(in the rows, 128 means zero)
Each named turn below is shown by a few rows before and after it. Which turns, in which order, take the first row of each later pair to the second? The first pair is answered.
turn K669:
[126 124 120 138 152 136  96 134]  ->  [106 156 121 133 142 140 129 114]
[137 121  97 113 165 141 166 137]  ->  [123 125  99  88 120 115 164 115]
[136 119 153 146 145 134 160 138]  ->  [124 126 153 125 109 112 162 118]
[117 166 114 130 120 134 121 118]  ->  [130 138 114 123 110 120  92 127]
turn K598:
[136 137 106 157 145 124 131 103]  ->  [145 117 109 157 151 127 141 112]
[144 142 100 145 164 157 126 115]  ->  [156 104 112 133 161 154 146 128]
[140  93 188 172 142 118  88 171]  ->  [134  87 198 156 115 101  92 161]
turn K702:
[121 122 162 120 114 128 177 123]  ->  [127 112 163 121 122 130 176 130]
[118 134 137 105  86 101 129  72]  ->  [123 131 191 139 104 102 115  98]
[132 138 133 141 132 131  77 138]  ->  [141 121 117 133 139 135  82 144]
[144 122 166 142 142 135 152 122]  ->  [152 102 138 126 146 140 158 121]
turn K765:
[111 159  91 128 150 126 120  88]  ->  [141  91 114 134 178 137 145 130]
[158 123  42 127 113 114  75 128]  ->  [179  74  87 145 133 115  78 166]
[128 147 118 155 140 102  43 117]  ->  [140 118  44 117 154 124  97 108]
Then:
Each pair is two turns apart.
[126 108 155 122 100 102  92 127]  ->  [136  86 129 109 106 107  98 129] -> K702 then K702
[110 161  84 176 175 148  88 123]  ->  [128 122  78 169 192 158 108 139] -> K702 then K765
[109 166 150 142 138 142 164 120]  ->  [120 144 141 139 151 150 179 129] -> K765 then K702
[130  85 167 112 117 110 112 157]  ->  [111 126 106  80  88 107 122 112] -> K598 then K765
[119 117 150 130 154 137 116 145]  ->  [110 140 143 133 150 137 105 137] -> K765 then K702
[112 159 105 128 149 150 189 121]  ->  [139  75 138  97  98  94 138 142] -> K669 then K765
[155  70 165 128 131 123 105 155]  ->  [119 132 121  93  75 101  98  95] -> K598 then K765
[111 161 139 121 136 143 146 125]  ->  [126 125 156 111 113 114 105 138] -> K669 then K702
[132 136 150 149 180 148 168 126]  ->  [121 126 193 128 119 101 149 113] -> K669 then K702
[110 131 152  97 104 116 129 108]  ->  [120 106 165 101 115 119 135 124] -> K765 then K765
[130 108  88 115 111 128 143 135]  ->  [113 144  91 120 103 127 142 121] -> K669 then K702
[112 161 170 169 170 166 167 138]  ->  [117 152 148 158 174 174 185 136] -> K765 then K598
[128 130 221 174 144 136 108 147]  ->  [ 92 204 109 117 102 135 129  68] -> K598 then K765
[123 145 102 131 164 149 136 112]  ->  [134  95 120 110 146 133 162 121] -> K598 then K598
[123 112 176 124 101 127 116 124]  ->  [112 161 111 119 115 149 115  97] -> K765 then K598
[114 121 134 113 118 122 173 112]  ->  [125 100 124 102 105 105 135 116] -> K669 then K702
[119 136 159 168 168 145 183 146]  ->  [113 159 154 174 168 147 170 139] -> K765 then K598
[141 108  89 110 150 156 166 120]  ->  [104 178 156 141 123 138 151 101] -> K702 then K702
[113 119 137 108  91 111 127 126]  ->  [120 103 144 111  98 113 130 134] -> K765 then K765
[128 123  71  67 116 135 144 118]  ->  [123 133 167 128 158 159 187 155] -> K765 then K669
[134 117 133 108 112 115 144 118]  ->  [140 113 110 107 123 123 137 121] -> K669 then K702
[100 158 177 127 119 156 209 124]  ->  [ 94 179 169 135 126 160 198 120] -> K598 then K598
[116 168 165 173 171 157 131 135]  ->  [137 120  72 122 176 169 154 125] -> K702 then K702
[129 126 108 107 120 120 136 133]  ->  [127 124 139 118 112 110 122 143] -> K765 then K598
[123 176 158 192 190 159  81 148]  ->  [100 215 142 179 172 162 111 116] -> K669 then K598
[103 136 148 129 106 107 111 120]  ->  [104 150 146 152 145 136 131 129] -> K669 then K669
[144 108  83 119 152 149 141 136]  ->  [139 103  84  96 115 122 128 122] -> K669 then K669
[100 133 139 150 149 121 128 127]  ->  [109 115 127 143 158 129 145 132] -> K765 then K765
[105 137 122 124 145 143 174 112]  ->  [109 106 141 103  97 100 124 112] -> K702 then K669
[124 123 115 130 134 146 139 147]  ->  [124 119 134 136 129 140 136 154] -> K702 then K765
[129 117 110 110 134 138 135 118]  ->  [118 144 118 122 137 140 129 111] -> K702 then K598
[131 130 153 143 147 160  84 146]  ->  [133 132 104 127 159 177 107 136] -> K765 then K598
[120 177 110 138 125 152 179 101]  ->  [127 136 153 119  64  94 115 107] -> K702 then K669
[142 101 117 125 132 144 111 154]  ->  [132 127 130 138 128 137  88 149] -> K765 then K598
